Each row is where one point has got to under a steady rotation. How many ticks took it there?
The counts run from 0 to 374.
[ 37  44 -44  -3 -24 -27   1 -15 -35   8  31   7 -59   1  20 -22 -23  -5
  22  13  -5  17  13  -9 -17   2  -9   2   4 -16 -19  24 -18  10  31 -16
   4   4 -48  11   2  13 -24  23   2  31 -15   4  34   7 -35  -1  43 -25
 -15 -17   5  38 -28 -16 -15   1   3 -13  -4  35  -6   1  60  14  42  14
  -2]	269
[ 29  37 -27 -15   3 -21  -2 -14 -50  35  23  14 -35  -7  21 -25 -27  18
  23   8 -15  30   7 -13 -17  -6 -22   5  17   3 -11  26 -20  18  40  -8
  13  38 -38  -1 -12  23 -26  30 -17  21 -10   7  37  23 -49   1  44 -18
  -4 -21  20  43 -44 -11  10   0  -8  -6  -6  36 -12 -12  41  22  30  18
  -4]	275
[ 36  26 -32 -25  -4 -14 -14 -22 -17  33  31  13 -19  11  34 -13 -15  17
  28  -7 -11  32 -18  -1 -21 -17  -8  36   0  -8 -35  16 -23  -4  36 -11
   5  21 -45   2  -4  17 -30  23  -9  41  -2  10  33  14 -35 -17  49 -20
  -1   0  15  27 -32  -6  22  -1  15 -10  -4  39   7 -28  52   4  33   5
  12]	165
[ 33  46 -77   6 -15 -35 -13  12 -46  23  43  -3 -37  23  -3 -19 -33  14
  38  -4   1  13  12 -15  -9 -26 -14  -2 -10  -3 -33  37   7  11  21   7
  22 -10 -34 -10 -18  30 -16  23 -13  38 -13  19  18 -11 -29   6  35 -19
  -9   0  -6  33 -25  -6 -10 -13 -16  -7  10  30 -21   4  42   8  27  13
   5]	219
[ 24  46 -64  19 -10 -39  -3  -8 -48  14  29  -4 -34  15  15 -20 -27   8
  23   9  -3   7   1 -12 -26   1   5   4  -4 -13 -35  26 -21  -4  24  -9
  22  14 -50 -10  -4  25 -28  28   2  49  -8  19  31   5 -36   7  40 -31
  -6  -2   4  35 -30  -2 -11 -19   0 -10   3  39 -15   6  52   5  20   2
  17]	260
[ 40  37 -64  -8 -12 -38 -20   0 -42  42  44  -9 -37   8   6 -20 -33  13
  23   7   1  24  16 -16 -16 -31 -11   6   6  -1 -22  36   2  11  21   3
  20  -3 -23 -19 -21  26 -20   7 -11  22 -10  22  16 -11 -34 -11  43 -16
 -16  -5   3  26 -35 -29 -12  -7  -9 -10   0  36  -9  -3  46 -16  32  28
  10]	319
[ 34  33 -59 -10 -17 -43 -20 -11 -45  21  51  -4 -33  20  11 -17 -35   5
  23   1 -10  19   4  -4 -23 -17   2   4   5 -14 -27  35 -10   5  16  -1
  27 -24 -45  -3  -8  21 -33  17  -6  32   1  28  28  -5 -19  -9  29 -31
 -14   2   5  16 -35  -7 -12  -5   3 -13  -9  43  10  16  48 -18  30   5
  30]	328
[ 28  40 -58  12  -7 -45 -21  -4 -40  21  30  -2 -29  27  10 -16 -17   8
  13  10  -4  18   6 -14 -16 -13  11  17  -6 -14 -37  36  -8  -8  36  -6
  29   2 -21 -17 -20  32 -34  17  -7  50  -9  29  24   7 -28  -2  36 -26
 -11   5   5  21 -46 -13 -11 -16   3  -6  -3  37  -5   7  52  12  16   9
  16]	26
[ 43  49 -52  -8 -16 -21   1  12 -34  22  42 -21 -40  20  18 -23 -16  18
  22  -8  -5  18  -3  -8  14 -27  -9  22 -28  -6 -37  41  -1   3  32 -13
   5  -2 -34   4  -5  27 -15  12  -2  28 -14  11  18  -7 -28  -6  53 -18
  -8   9  11  42 -28  -3   4 -19  -4  -7  18  35  -4 -21  60  10  43   6
  -6]	154
[ 24  50 -42   1  11 -29  -2   4 -45  25  18   9 -25  15  12 -13 -20  30
  25   2 -13  23   2 -11  -2 -21 -11   6 -10  -3 -30  38 -11   9  50  -5
  22  27 -22  -5 -12  37 -21  30 -16  37 -12  22  27  19 -40   8  42 -20
  -4   1  12  47 -46 -13  11 -16 -12   4   0  29 -14 -18  43  39  22   3
  -4]	150
[ 38  28 -45 -10  13 -27 -17  10 -34  34  24  15 -14   5   7  -7 -14  25
  31   4  -2  36   8 -14  -2 -24 -24   5   1  -3 -27  38  -9   6  56  -3
  13   3  -8   0 -20  37 -18  28 -23  27 -15  15  21  13 -46   7  51 -20
  -6   3   5  37 -30 -12  19 -10 -14  -9   6  27 -12 -19  45  36  38  12
  -1]	116
[ 34  32 -37   1   0 -26 -10  -3 -46  37  30  22 -33  -5  17 -10 -30  17
  31  15   0  31  20 -17 -13 -15 -24 -15  23  -7  -8  30 -17  27  41  -3
   9  18 -26   0 -16  22 -20  32 -17  11 -14  11  39   5 -42   1  47 -18
 -12 -18   8  38 -38 -18  -5   1 -11  -9  -2  31 -15   2  47  17  37  28
  -3]	309
[ 28  42 -42 -11 -10 -11   7   9 -48  22  38  -7 -31  19  20 -35 -20  19
  37 -10 -11  19   7  -6  13 -14 -23  12 -10   1 -33  39   5   4  29   4
  11  -1 -32  31 -11  21 -29  29  -5  26 -15   8  29  -2 -25  -3  29 -18
  -9  -7  15  43 -35  24   1 -18 -18  -9  13  28   3 -12  58  30  35  -4
  -9]	146
[ 35  33 -56 -20  -4 -27  -5 -17 -39  18  33   6 -44 -13  11 -17 -31   5
  22  11  -7  19   8  -8 -33   6 -11  -6  12  -5 -17  14 -19   1  29  -6
  14  -4 -48   7   2  27 -23  28  -8  27 -14  12  32  11 -49  10  36 -33
  -6 -19   6  42 -18 -12  -5  -9  -8 -19  -9  31  -8  -1  54  10  44   3
  21]	235
[ 35  41 -44   6   2 -28 -13  -1 -24  34  31  14 -12  13  21   7 -23  28
  36  -1   1  32 -13  -4  -9 -32 -13  10  -5 -14 -32  29 -26  13  40 -14
  12  14 -37 -14  -9  26 -15  29 -15  35  -3  13  27   8 -38   2  64 -24
   2  20   5  30 -23 -15  18  -2   8  -1   4  41 -16 -19  42   8  22  17
   7]	191
[ 33  28 -38  -8 -19 -23  -9  -5 -43   8  41   1 -41  24  26 -37 -13   1
  25  -2 -14  21  16  -4   4  -3 -15  12  10  -7 -28  38  -3  -3  32  -5
  10 -14 -37  31 -15  10 -41  28  -2  37 -13  13  39  -3 -18 -18  25 -21
 -19 -14  11  25 -42  15 -10  -5  -7 -19   3  35  16  13  67  24  37   6
  -2]	371
[ 33  42 -46   6 -15 -28  -5 -22 -36   8  28  15 -52   0  18 -12 -24   0
  23  12  -9  21   8 -12 -23   5   1   1   4 -15 -20  24 -27  10  40 -20
   9  12 -44   3  -2  18 -26  29  -2  37 -10   8  37  18 -41   0  44 -27
 -11 -12   7  35 -32 -16 -10   7  10  -7  -8  37  -9  -1  54  23  36  14
   2]	268
[ 41  34 -53  -3  10 -31 -11   8 -34  33  24  12 -25   3   5 -12 -19  24
  28   9   1  28  16 -17  -8 -20 -16  -3  -5  -6 -27  34  -2   3  52  -2
  18   2  -7  -5 -22  44 -17  24 -21  30 -18  17  20   8 -46  12  51 -15
  -8  -4   2  44 -31 -20   6 -17 -14  -8   4  25 -17 -14  51  34  35  13
   2]	117
[ 30  25 -31 -11 -13 -21  -9   1 -46  16  37   3 -24  23  31 -37 -10   7
  26  -1 -14  22  10  -6   8  -3 -23  15  11  -5 -29  39  -6  -4  33  -5
   6  -5 -35  34 -19  13 -45  31  -5  31 -11   8  41  -3 -21 -20  32 -19
 -10  -9  19  27 -40  27   2  -3  -4 -18  11  33  18   9  66  29  37   7
  -9]	372
[ 46  40 -54 -31 -14 -20  -7 -20 -28  25  34  15 -53  -4  13 -11 -39  10
  30   0  -6  27   3  -2 -34 -16 -10   0   7  -9 -18  21 -10  15  28  -2
  17  -6 -48   2  -3  17 -22  20  -9  24  -6  19  30   8 -36  -1  31 -26
 -14 -14   1  30 -28 -26  -6   3   2  -8 -24  31  -2 -11  52  -4  46   7
  18]	202
[ 41  44 -64  10  -8 -30  -7  -8 -24  25  33  10 -37   7  17   4 -29  15
  35  12   9  23  -3  -6 -26 -24  -1   0  -7 -18 -32  23 -23  11  32  -9
  14   2 -42 -16  -3  23 -10  22  -6  32 -10  18  27  -3 -41   8  55 -28
 -10   9  -4  32 -22 -26  -5 -12   4  -3  -1  35 -21 -12  50  -3  33  16
  12]	193
[ 30  30 -20 -29   6  -9   1   0 -48  40  33  -4 -23   8  30 -32  -9  25
  20  -6 -14  31   6  -5   9 -21 -22  22   1   5 -19  39  -7   4  39  -6
   6  19 -25  17 -13  20 -33  15 -12   9  -9  13  36   1 -28 -20  45 -11
 -14 -10  30  40 -46   6  18 -16 -13 -12   7  38  14 -19  57  17  37   6
  -7]	47
[ 31  33 -34  -7   4 -35 -22  -5 -51  22  30  20 -27   3   8 -15 -19  17
  24  13 -16  31  16 -16  -7  -8 -17 -12  17 -10 -10  46 -17  13  54  -4
  19  -3 -17   3 -20  34 -25  34 -21  23  -7  15  34  22 -41   2  40 -25
  -1  -8  10  35 -41 -13   6   5  -5 -11  -3  32  -4   5  45  36  29  16
   2]	342
[ 26  31 -36 -10  -1 -21 -16 -10 -30  20  22  28 -22  19  16 -20 -16  19
  33  -2 -12  31   1 -10 -16  -8 -22  14   9  -3 -35  26  -4  -3  51   2
  19  11 -29  15 -22  29 -38  39 -18  49 -11  12  36  24 -35  -3  26 -23
  -1 -12   6  30 -41   5   8   2   2  -6  -7  25  -3 -12  52  46  25   6
 -10]	141
[ 31  35 -51  14  -7 -29   1  -7 -30  20  22  19 -39  22  24  -7 -23   5
  35  19   6  25  12  -1 -26  -5   1  -5   0 -19 -34  20 -14   2  33  -1
  19   1 -41  13  -6  11 -34  30  -3  36 -10  23  51  -3 -23  -2  32 -29
 -24   0   2  26 -43  -7 -25  -9   4  -4 -18  28  -3   8  64  10  27   8
   9]	68
[ 37  29 -35 -18  10 -21 -16  10 -33  35  31  11 -11  10  15 -12 -12  27
  34  -2  -7  38   0  -8  10 -24 -28   7   2  -4 -27  44  -7   4  54  -5
  13  -4 -18  10 -25  39 -21  30 -25  25 -16  12  25  10 -38  -1  52 -20
  -2   4  12  39 -34  -2  24  -6  -9 -11  11  28  -2 -20  48  39  37   9
  -3]	115
[ 28  33 -51  -8   2 -32 -29   6 -41  36  38  17 -10  17   8 -13 -29  31
  43 -13  -9  30  -2 -15  -9 -32 -27   7  10   1 -31  38   2  16  40   6
  25   8 -24  -8 -31  36 -25  36 -29  39  -4  14  22  11 -34   0  36 -20
   3  -1  -1  27 -33  -2  15   6  -7  -3   8  29 -16 -12  31  22  16  19
   1]	216
[ 32  40 -66  -1 -14 -28 -10  18 -47  25  55 -16 -16  24  13 -22 -28  19
  38 -16   0  16   0  -7   5 -26 -18   6  -9  -3 -35  42  -1  -1  16   0
  14 -21 -45   6 -12  26 -20  25 -11  29  -6   9  19 -19 -28  -1  44 -23
  -1   8   2  32 -18  16   6 -16 -13 -14  21  34  -5  -1  46  -3  29   5
   6]	221
[ 30  46 -55  -2 -11 -25   3   1 -42  13  27   7 -49  20  11 -33 -23   7
  32   3 -10  19  17 -10  -4  -8 -19   2  -7  -2 -31  29  10   3  32   5
  15   0 -31  20 -15  21 -28  25  -5  38 -16  18  34   1 -30   4  18 -22
 -18 -14   3  42 -39   5 -20 -15 -15  -8  -2  19  -9  -3  60  35  32   1
 -11]	144
[ 35  30 -34 -18   8 -32 -24   1 -46  48  39   7 -15   6  16 -11 -29  32
  28   0  -7  34   0 -19  -8 -34 -24  10  17   1 -11  39 -16  23  36  -3
  17  20 -19 -16 -25  31 -23  19 -28  15  -4  17  23   8 -38 -14  52 -12
  -2  -5  14  29 -38 -18  19   1  -5  -7   6  45  -5 -15  35   5  29  26
   7]	316
[ 32  19 -45 -25   2 -21 -17  -6 -29  38  45   2  -1  23  30 -13 -27  17
  39  -6  -6  29  -9   9 -17 -24 -11  22   4  -6 -43  27 -10 -12  19   4
  22 -12 -46  16  -8  19 -35  26 -17  31   1  22  36  -8 -24 -19  37 -28
  -6  12  14  16 -29  13  14 -17  -1 -19  -3  40  16  -6  54 -12  33  -4
  27]	97
[ 25  31 -22 -18   2 -16  -6 -11 -47  37  29  10 -20  -9  31 -24 -22  18
  29   3 -13  26   3 -12 -11  -3 -26   9  22   0 -10  27 -21  14  38  -8
   8  35 -39   9  -7  17 -29  32 -12  18  -8   1  39  17 -45  -7  46 -18
  -2 -21  25  42 -36   0  18  -1  -8 -11   4  39  -2 -15  46  22  34  17
  -5]	274
[ 33  45 -45 -14 -24 -14  -2  11 -39  23  44   4 -44  31  16 -29 -28  19
  43 -17  -8  26   5  -4   9 -34 -27  17  -4   0 -34  38  12  18  24   4
   9  -5 -38  23 -17  14 -24  24  -7  30 -13  13  29 -10 -15 -14  27 -13
 -17  -6   4  31 -40   5  -7   2  -5  -2   3  30   4 -15  53  20  30  10
 -20]	179
